In the data rows, the value 128 means zero.
Every row has a hidden score from 0 to 40. What is each row's score? 20 is about the middle. The score is a weighted sum of the row's numbers plus the product of two more (or one squared), each taken from its middle value.
[128 119 111 122 112 225 115 123 116 111 127 128 225 112 116 116 128 126 128] ~ 25
[128 119 111 121 112 186 113 124 117 111 129 126 209 112 116 117 129 126 128] ~ 22
[126 122 112 126 110 118 114 172 115 113 134 122 147 113 119 115 126 125 128] ~ 21
[127 116 112 122 191 115 115 122 115 112 127 127 112 193 115 115 130 124 130] ~ 18
[129 121 112 122 111 171 114 122 118 111 127 128 202 112 115 116 129 124 128] ~ 21
[129 118 194 121 112 117 115 123 117 198 128 127 112 112 116 117 128 126 128] ~ 25
[123 119 112 120 112 234 113 124 117 109 127 127 187 112 113 115 131 126 127] ~ 25
[129 121 185 122 113 116 115 125 116 185 127 128 111 112 115 117 128 127 126] ~ 22
[126 234 111 127 112 114 108 123 115 114 132 126 109 110 225 114 134 122 123] ~ 16
[127 117 114 119 111 206 115 124 115 110 127 132 198 114 114 116 127 132 131] ~ 25
[127 119 111 123 112 115 114 179 118 111 128 127 185 112 114 115 127 127 126] ~ 19
[128 119 194 122 112 115 115 123 118 201 128 128 112 113 116 115 128 125 128] ~ 25
[127 117 193 127 111 114 114 125 118 191 127 123 112 114 116 114 130 124 126] ~ 23
[129 119 111 123 189 115 115 123 116 111 128 128 111 192 115 116 127 126 128] ~ 18
[128 121 196 126 110 113 110 127 117 198 127 129 112 112 116 113 130 129 126] ~ 22
[128 124 113 121 193 111 112 121 112 111 127 129 113 191 109 117 130 126 121] ~ 16
[126 117 185 122 114 114 114 121 114 190 126 128 113 114 116 117 130 128 129] ~ 25
[128 120 113 255 190 118 114 124 117 113 131 127 111 113 114 116 129 127 130] ~ 20
[129 118 112 121 112 115 114 123 115 111 128 127 185 113 203 115 127 124 127] ~ 29
[127 118 112 126 111 121 116 166 116 110 126 126 159 114 117 117 129 125 134] ~ 20
[128 119 112 124 112 116 115 122 237 111 128 127 111 113 116 207 129 124 128] ~ 19
[128 121 195 122 112 117 115 123 115 203 127 125 114 112 116 116 129 126 127] ~ 25
[127 217 112 124 113 116 114 121 115 111 129 127 113 112 210 116 126 126 128] ~ 14
[120 110 114 120 189 120 109 114 120 113 126 127 109 188 116 117 122 125 129] ~ 16
[130 118 115 119 113 112 117 190 116 116 133 126 146 112 109 115 122 131 123] ~ 21
[140 116 114 123 189 115 111 126 110 111 128 126 114 201 119 117 130 123 126] ~ 22
[128 117 111 123 112 117 192 124 196 110 126 128 113 113 116 115 130 126 130] ~ 17
[128 119 112 122 111 116 213 123 116 111 128 126 112 113 116 217 128 125 127] ~ 25
[127 119 112 121 112 179 115 125 116 113 128 125 187 112 116 115 126 126 128] ~ 22
[129 118 187 122 112 117 114 123 117 185 127 127 111 112 116 116 129 125 128] ~ 23
[125 118 188 121 114 116 114 126 118 186 129 129 112 113 118 115 126 128 126] ~ 22
[130 217 111 122 111 115 114 123 116 111 129 129 111 113 199 116 127 126 128] ~ 13
[129 119 111 123 112 117 114 194 117 111 127 126 164 112 114 116 127 125 127] ~ 19
[128 117 192 122 114 114 113 125 113 193 130 123 114 112 115 114 131 127 127] ~ 25
[132 121 182 124 111 119 115 119 113 175 131 126 111 114 116 117 131 121 126] ~ 23
[135 117 113 123 113 120 187 124 196 110 122 131 116 105 108 114 126 128 127] ~ 16
[131 117 111 119 115 189 117 123 115 112 124 128 191 112 118 114 128 129 124] ~ 23
[131 117 187 116 108 122 110 127 117 190 120 141 110 110 122 124 138 128 123] ~ 23
[128 119 111 123 114 162 115 120 117 112 129 123 178 111 116 116 126 125 130] ~ 22
[130 117 109 125 194 115 115 122 116 109 129 125 113 189 113 115 124 125 125] ~ 17
[128 119 192 123 112 116 115 123 117 193 126 128 111 113 117 117 128 125 128] ~ 23
[125 123 111 126 189 119 114 124 116 112 131 127 113 192 117 116 133 125 128] ~ 19
[127 120 186 122 112 118 114 125 117 181 127 129 111 113 115 116 128 126 128] ~ 22
[132 121 187 119 112 120 115 124 116 187 128 126 109 113 115 115 127 123 128] ~ 24
[136 116 188 122 108 121 115 122 109 188 124 129 108 112 118 118 128 126 132] ~ 23
[127 119 195 121 112 114 114 121 117 189 129 127 112 112 116 116 128 124 130] ~ 24
[127 119 186 125 111 114 115 124 117 187 128 124 112 112 115 115 129 126 129] ~ 24
[129 119 111 121 194 116 111 125 118 111 128 126 114 195 115 116 128 124 128] ~ 17
[127 118 112 125 110 118 114 159 117 111 127 128 111 114 115 116 127 161 129] ~ 7
[130 121 112 121 112 118 201 123 117 110 126 126 110 112 115 211 128 122 127] ~ 24
[127 119 111 255 193 117 114 123 116 111 127 128 112 113 115 116 129 125 128] ~ 18
[127 121 110 115 117 116 182 124 193 110 128 120 119 116 114 115 129 122 130] ~ 16
[128 125 111 126 188 115 113 125 113 114 128 124 110 202 115 120 124 126 128] ~ 18
[131 214 114 128 111 115 119 120 110 113 124 130 110 112 192 115 122 119 123] ~ 11
[127 126 188 117 113 117 116 121 119 185 128 137 115 110 120 121 126 134 123] ~ 21
[127 119 112 255 191 116 116 117 118 111 131 129 112 111 115 116 130 125 130] ~ 21
[128 120 190 124 112 116 114 123 118 192 127 127 111 112 115 116 127 124 128] ~ 24
[127 201 112 123 110 117 114 117 114 114 128 125 111 112 191 117 125 124 130] ~ 12
[127 118 112 124 112 115 195 123 196 111 125 125 112 114 115 114 129 127 127] ~ 16
[127 116 112 121 112 162 117 123 111 112 122 124 175 111 116 117 133 128 127] ~ 20
[128 119 112 255 191 116 115 123 116 111 128 127 112 112 115 116 128 125 129] ~ 19
[127 117 114 122 112 117 114 126 117 112 130 127 199 112 219 115 123 126 130] ~ 32
[127 124 110 124 113 123 185 124 120 114 120 124 115 111 121 185 119 133 121] ~ 21
[126 115 185 125 106 113 111 121 112 180 128 126 108 114 114 114 131 126 123] ~ 20
[127 119 113 120 112 119 115 167 116 111 129 128 180 111 116 117 130 125 129] ~ 19
[129 121 111 121 112 115 115 165 116 111 127 127 143 112 117 115 128 125 128] ~ 19
[129 123 114 119 111 116 207 126 202 112 125 127 111 113 113 115 130 128 128] ~ 15
[126 117 113 126 193 120 115 119 118 111 130 129 112 190 114 116 131 127 127] ~ 18
[117 120 111 111 113 114 215 123 115 110 134 137 115 108 119 220 127 131 123] ~ 26
[129 125 114 117 115 123 190 118 122 107 127 236 112 111 116 121 130 126 129] ~ 26
[131 122 110 122 111 112 115 123 255 112 124 126 112 113 116 227 128 128 126] ~ 18
[130 120 190 121 111 116 115 122 117 181 128 126 112 112 116 116 128 125 129] ~ 22
[126 121 113 123 195 118 114 122 116 112 129 125 112 191 115 117 130 124 128] ~ 17
[126 124 110 120 193 119 117 123 116 110 126 126 112 198 115 117 132 127 127] ~ 17
[129 119 112 122 112 117 195 122 195 111 127 126 112 113 116 116 128 125 127] ~ 17
[123 114 109 122 112 116 115 160 120 111 129 128 145 111 116 114 128 124 126] ~ 20
[129 117 110 120 110 115 200 120 198 111 130 133 112 112 120 118 133 126 127] ~ 19
[127 116 112 122 110 117 111 169 114 109 129 134 175 111 122 117 120 128 120] ~ 21
[128 215 111 124 113 114 117 121 117 110 124 128 110 112 195 115 126 125 130] ~ 11
[129 122 111 122 111 117 116 125 116 112 127 128 212 111 202 117 127 127 132] ~ 27
[130 120 112 124 112 117 239 127 115 111 124 128 109 111 115 248 121 126 129] ~ 24
[128 119 111 122 112 116 115 188 116 111 128 127 184 113 116 117 129 126 129] ~ 19
[132 122 114 117 112 201 197 117 116 112 126 126 116 112 116 116 120 122 127] ~ 25
[129 119 112 122 112 118 198 123 195 111 129 127 111 112 115 116 129 125 127] ~ 17
[129 111 110 117 110 116 110 120 241 110 129 127 111 112 117 215 128 125 127] ~ 20
[128 119 112 121 112 179 114 123 117 111 127 128 175 113 117 117 129 124 126] ~ 22
[127 237 110 114 118 114 114 125 109 111 121 124 115 113 226 113 131 134 126] ~ 14
[126 118 111 122 194 115 115 122 117 111 127 127 112 191 115 117 126 126 128] ~ 17
[127 121 112 121 111 117 205 122 116 111 128 127 111 113 117 218 128 126 128] ~ 26
[128 118 189 121 112 116 114 123 117 187 128 126 112 112 117 116 128 126 128] ~ 23
[125 121 177 128 112 119 114 119 119 180 131 128 110 110 112 118 130 126 128] ~ 26
[128 119 111 121 112 116 114 123 247 112 129 127 111 113 116 218 129 125 128] ~ 18
[128 120 111 122 112 161 115 122 118 110 126 127 182 113 115 115 130 126 127] ~ 20
[126 119 112 125 113 117 116 175 116 111 127 124 172 112 116 116 128 124 127] ~ 19
[128 118 111 123 111 218 115 122 117 112 127 127 208 113 116 116 127 126 127] ~ 26
[114 128 115 125 112 209 112 118 113 110 130 118 202 115 110 121 134 127 131] ~ 22
[126 122 194 121 112 117 114 124 119 199 128 129 114 113 116 118 127 129 130] ~ 24
[129 118 111 124 188 115 115 123 117 111 130 126 112 198 115 117 126 128 128] ~ 19
[129 117 111 122 112 168 115 122 117 112 127 127 170 113 116 116 126 125 128] ~ 21
[127 120 113 123 111 146 114 121 116 112 129 125 147 114 118 116 128 123 127] ~ 18
[122 224 111 120 114 116 114 119 122 109 129 137 108 113 216 112 124 123 132] ~ 12
[128 118 111 122 188 116 114 122 116 111 128 127 111 195 115 116 128 124 128] ~ 18
[127 120 109 122 110 119 112 200 117 113 126 127 205 111 116 115 128 126 131] ~ 16
[130 118 110 121 109 116 190 121 118 111 130 226 112 112 113 119 130 129 126] ~ 25
[126 118 110 120 113 116 114 185 116 110 130 125 171 114 116 119 129 125 131] ~ 20
[131 210 113 117 114 112 114 127 120 114 125 126 112 110 209 114 127 126 125] ~ 16
[124 120 112 122 112 114 113 159 116 110 127 128 172 113 117 116 128 125 128] ~ 18
[128 119 196 124 111 116 113 124 116 186 126 128 113 113 116 115 129 126 129] ~ 21
[127 118 112 123 113 117 218 123 116 111 127 127 111 112 116 229 129 124 131] ~ 26
[129 122 111 124 112 237 115 122 114 110 125 129 207 112 114 115 128 125 127] ~ 27
[128 121 182 127 112 116 114 117 118 175 128 121 109 111 115 115 127 124 128] ~ 22
[127 115 192 122 111 114 113 118 116 186 132 126 111 110 119 115 128 125 131] ~ 26
[126 122 110 125 110 191 114 124 117 113 129 127 186 114 116 116 128 128 128] ~ 23
[129 118 111 125 110 116 117 123 116 113 125 125 112 113 197 174 129 125 130] ~ 28
[127 119 112 123 112 114 114 124 220 112 128 128 111 112 115 198 128 126 128] ~ 19
[128 119 112 122 112 116 114 123 116 111 127 127 126 113 116 116 128 154 127] ~ 3
[128 121 192 123 110 120 114 123 118 191 127 127 114 112 115 114 130 124 126] ~ 23
[127 119 111 122 112 208 114 123 118 111 128 128 212 112 115 116 128 126 128] ~ 24
[126 123 184 122 113 117 114 122 118 179 129 127 111 113 116 116 130 125 129] ~ 23
[124 110 111 122 192 121 117 134 115 110 125 126 112 203 120 117 130 133 124] ~ 22
[129 120 111 123 113 117 114 124 117 112 129 127 143 113 114 116 128 160 130] ~ 7
[129 119 192 122 112 116 114 124 117 188 128 127 114 113 116 116 129 123 127] ~ 23
[130 114 195 128 112 117 117 123 113 186 128 133 110 112 120 116 129 122 128] ~ 23
[131 223 112 123 112 116 113 122 117 111 126 126 112 114 211 116 131 127 126] ~ 16
[125 125 107 123 114 115 189 128 200 113 126 122 114 111 114 119 124 124 138] ~ 18
[117 219 113 125 114 114 113 117 119 111 138 131 111 115 223 113 126 126 125] ~ 15
[129 119 112 121 111 115 194 124 117 112 127 127 113 112 115 211 131 125 128] ~ 25
[127 118 111 122 195 115 114 123 116 112 129 126 112 189 117 116 129 125 129] ~ 18
[127 226 112 122 111 116 116 120 116 109 128 128 112 114 209 116 128 124 127] ~ 13
[128 116 108 123 195 114 113 126 117 112 128 131 114 188 117 113 135 124 128] ~ 18
[133 121 107 255 188 118 118 122 117 109 131 128 113 113 112 112 135 124 130] ~ 20
[130 119 112 123 192 114 114 124 119 109 126 126 110 188 112 118 129 125 128] ~ 16
[127 118 111 122 112 116 116 182 116 111 128 126 181 114 116 117 128 126 128] ~ 19
[128 120 112 122 113 115 115 123 116 111 127 126 204 113 214 115 129 127 127] ~ 30
[127 117 112 123 190 115 115 125 116 110 127 126 111 195 117 116 128 124 129] ~ 18
[128 118 194 122 113 117 114 123 116 195 129 128 111 113 116 117 128 126 127] ~ 24
[122 130 113 125 196 114 114 127 121 113 123 126 106 188 114 119 125 129 136] ~ 16
[132 119 191 117 112 121 114 128 123 183 131 123 111 113 112 116 129 125 127] ~ 22
[125 217 110 117 113 115 114 116 110 113 129 121 115 116 212 119 126 130 125] ~ 14
[129 119 111 123 113 117 115 123 117 111 128 126 177 113 195 117 127 126 129] ~ 27
[128 119 111 123 189 117 115 123 117 111 127 127 112 199 115 116 128 126 129] ~ 18
[127 117 112 122 113 219 114 123 118 111 129 126 182 113 115 116 128 126 129] ~ 25
[129 121 112 122 111 116 204 124 117 113 129 128 112 112 116 219 128 126 130] ~ 26
[128 118 192 121 112 117 114 255 116 112 126 126 111 113 115 116 128 125 128] ~ 26
[119 227 111 122 116 114 118 124 122 113 129 125 109 117 222 120 132 123 131] ~ 15
[123 118 111 121 194 113 115 121 117 112 129 129 112 196 117 116 129 123 128] ~ 18
[130 117 111 122 113 191 114 122 116 112 128 129 223 114 116 117 128 129 127] ~ 24
[129 117 197 124 112 115 115 123 117 193 128 125 111 113 115 116 128 125 128] ~ 23
[129 119 112 121 190 115 114 121 115 112 128 127 111 199 114 117 128 125 129] ~ 18
[128 117 111 123 112 115 211 124 118 111 127 128 112 112 114 228 128 125 128] ~ 25
[128 119 110 127 110 115 116 122 113 110 129 125 137 111 116 116 126 148 131] ~ 6
